Each row is where one point has got to under a steady rotation. How many steps took it there?
The counts run from 0 to 319.
[-15   1   6   4  10 -11 -30 -43 -46  28 -29 -14   2  20  -2  65  -6  33
  13  17   6 -14   6 -10  -4  33  31  28 -63  18  -3 -54  39   3 -79] -> 35
[-65 -15   9 -10   0  13  -6  -2  14   0 -30  -5  -5 -14   5  15  13  73
 -25  10 -25   9 -55 -35 -31 -10  77  67   8  11  22  11 -37  15  -9] -> 16
[-16   5  39 -26  17  22  65 -54 -64  35  23 -24  25 -24 -10  33  -1   7
  43  -1  12  20 -13   0  17 -13  28  23  13 -20 -20  69   3  26 -16] -> 105
[-36  15   7 -43 -13   4 -48  12 -44  -8 -44 -44  27  28 -26  67  -3  40
   8  -5 -37 -40  11  28   4  13  -6 -38 -38  27  -2   1  33  -7 -53] -> 313
[-15 -17 -41 -36  -6  26 -15 -14   3  -9 -10  -4  10  21 -12 -19  54  13
 -12   8 -21 -22 -29 -19  50 -24  12  30  -8  14 -38  37  40  60 -79] -> 61
[-39  -7  37  25  15 -34  17 -25 -20   8 -21  -4  -1 -46   9  18 -15  44
  20  21  -3  -3 -21  -4 -45   7  82  60 -31  30  20 -38 -11  -7 -24] -> 170
[  6   5   4 -43  16  45  33  11 -11 -14  15  17 -21 -16 -55 -22  -8  -2
  19 -18  12 -24 -19  41  29 -29  22 -13  20  38 -52  13  66  30 -48] -> 98
[ 13 -15 -43 -44  12 -18   7 -29 -26  15 -12 -33  32  25  -4   4  40 -40
   6  13  13 -13 -18   2  56   5 -31  30 -21   4 -48  27  70  48 -38] -> 31
[ 16   2  27 -31  -1 -54 -44  47 -28 -33 -16 -52  50  -1 -51  30  -3 -12
  47  -1 -22 -13  10  52 -18  -7   2 -10 -18  14 -11  -2   8   8 -47] -> 123
[-12 -10 -32   4 -10  30  -5 -14  24 -11  20  29  10  -9 -34 -49  17  -5
  30  -2  44  43 -33   5  40 -28  33  64 -26  -4 -25 -29  34  65   7] -> 291
[ 18 -13  19  17  20 -50 -23   4 -55 -30   5 -48  32 -19 -44  10 -13 -45
  59  21 -12  -7   0  69 -40   6 -11   2 -31  12 -34  16   7   3 -39] -> 124
[-28  -4  26 -13   9   9 -27  10  -9 -46   3  -7  12 -19 -28  37  -4  16
  25  41 -40   0 -17 -26 -49 -27  40  28   7 -13  -6  68 -21  18 -83] -> 55
[-30  -7 -52  22  -2   6   4  -8  40 -38  17  13  15  16 -19 -34  17 -18
  38  24  19  35 -76 -10   9  -9  46  58  -3  35  -2  40 -12  14  30] -> 51
[-41   5  46 -11  22  25  28 -54 -79  33   8 -20  22 -11 -14  46 -26  -1
  67  28  25  -1   0  44  -6 -19  -9 -16 -24  -2  -9  34  26  23  12] -> 229
[-39  -3 -32 -34  -5   8 -56  14   7   6 -62 -30  21  45 -35  37  15  55
 -28 -11 -20 -42 -15  14  12  24  -1  -5 -35  44   2 -25  18   9 -36] -> 312
[-36  -8  -4 -37  19  41 -15 -32   1  34 -38   6   4  -1  -3  57   6  58
 -34  11  17 -15 -30 -22  20   9  14  46 -39  28   9 -37  48  44 -51] -> 226
[ -8 -18  30  -5  23   7  53 -19 -68   4  19 -15  -5 -55 -27 -17 -12  -5
  37   1   6 -26   6  56   4 -15  15  11   7  -4 -25  38  46  39 -33] -> 259
[ 13  -4  -4  43  17 -37 -35 -25 -36 -14  10 -20   7   3 -51 -32 -31 -21
  39   7 -10  -2 -21  52 -46   8  24  21  22  21 -48  18 -12 -29 -36] -> 249
[ 15  -9 -19   6   8  17  29 -31  -9 -15  43  21   2 -12  -8 -38   7 -30
  55  12  37  31 -10   7  54 -20  48  55 -24   4 -34  10  56  53 -46] -> 290
[ -2  -9 -49 -20   9   9 -44  17  42 -45 -26  22   3  -8 -20  25  18   4
  -5  37  -3   1 -35 -35  -3  -6  33  52 -32  35  -9 -22  29  14 -80] -> 91
[-12   7 -13  28   1  15   0 -67 -34  35   2   9 -23  61 -17 -13 -18  -5
  38 -17  32  17 -10  33  47  32  21  -2  -6  41 -49  -6  59 -30 -39] -> 194
[-55 -24 -22  41 -26 -24 -34  -6  23 -15  -7  -4  21  22   0 -13   5  20
  22   5   5  43 -34 -20  14   9  78  73 -40  26  34 -24 -25   4  21] -> 206
[-49   4  29  16 -12 -42 -15 -30 -57  11 -10 -55  27  45  -8  13 -30  19
  30  -4 -17 -12  -1  18 -32  31  52  -2   4  26 -11  36 -29 -68  -3] -> 114
[  5 -15  26 -47  30  -6  -3 -42 -42  58 -33 -48  25   0 -23  42   0  51
 -26   7   1 -21 -18   8  -8  10  -1  46  28  -4 -44   6  15  18 -47] -> 66
[-48 -22 -13 -11  11  22 -57  35   7 -33 -22 -11  38  -7 -47  16  12  18
   2  14 -17 -25 -53  53 -26 -46 -21  19 -21   1   5   3   1  65  -3] -> 217
[-22  13  26  19  31  -9  -4 -11  18  20   6 -16  45 -10  -8  38 -34  17
  39  30  24  42 -32 -26 -42  -4  68  62 -21  25  19 -27 -46 -15  16] -> 46
[-37  36  42 -17  -6 -16  -2   9 -18   9   2 -32  26  38 -43  51 -40  25
  37 -11 -15   9   2   1 -38  23  66 -15   4  59  -8 -12 -34 -61   7] -> 238
[-43  14  27  45  13   8 -13 -25 -15 -16  18   4  30 -15  -1  36 -25   9
  87  27  14  39 -15  -6 -31  -6  59  42 -48   0  24  -9 -21  -8  18] -> 45
[ 11   0   4 -41  17 -22  66 -11  -1   5  21   2  16 -42  -4 -20   9   9
   8   2  30  12 -29 -27  26  -9  86  73  24  32 -40  -9  18  15 -18] -> 11
[ 37  -6 -16  -4  25 -15  -4 -32 -11   6  17 -27  62  -1 -28   0  -1 -48
  58  30  56  40 -26  27  22  10 -21  51  -7   3 -54   1  30  12 -19] -> 1
[  9  -1 -20  -6  40 -13 -20 -34 -40  41 -19 -61  75  25 -18  22  -5 -19
  19  29  39  24 -37  32  -2  10 -40  36 -16 -11 -48  -7  22  13   4] -> 316
[ -5   7  24 -28 -30 -39  50  28 -26 -24  38  -7  21   7 -20 -29   4 -25
  50 -38   1  15  17  21  55   8  72  -6  -6  49 -17   5  12  -9  11] -> 203
[-51  -8 -21 -51 -23  10  28  13  13 -25  -5   0  -3   8  11 -15  49  33
 -15   5 -15   0 -37 -40  40 -20  66  48   5  34  12  38   8  46 -20] -> 301
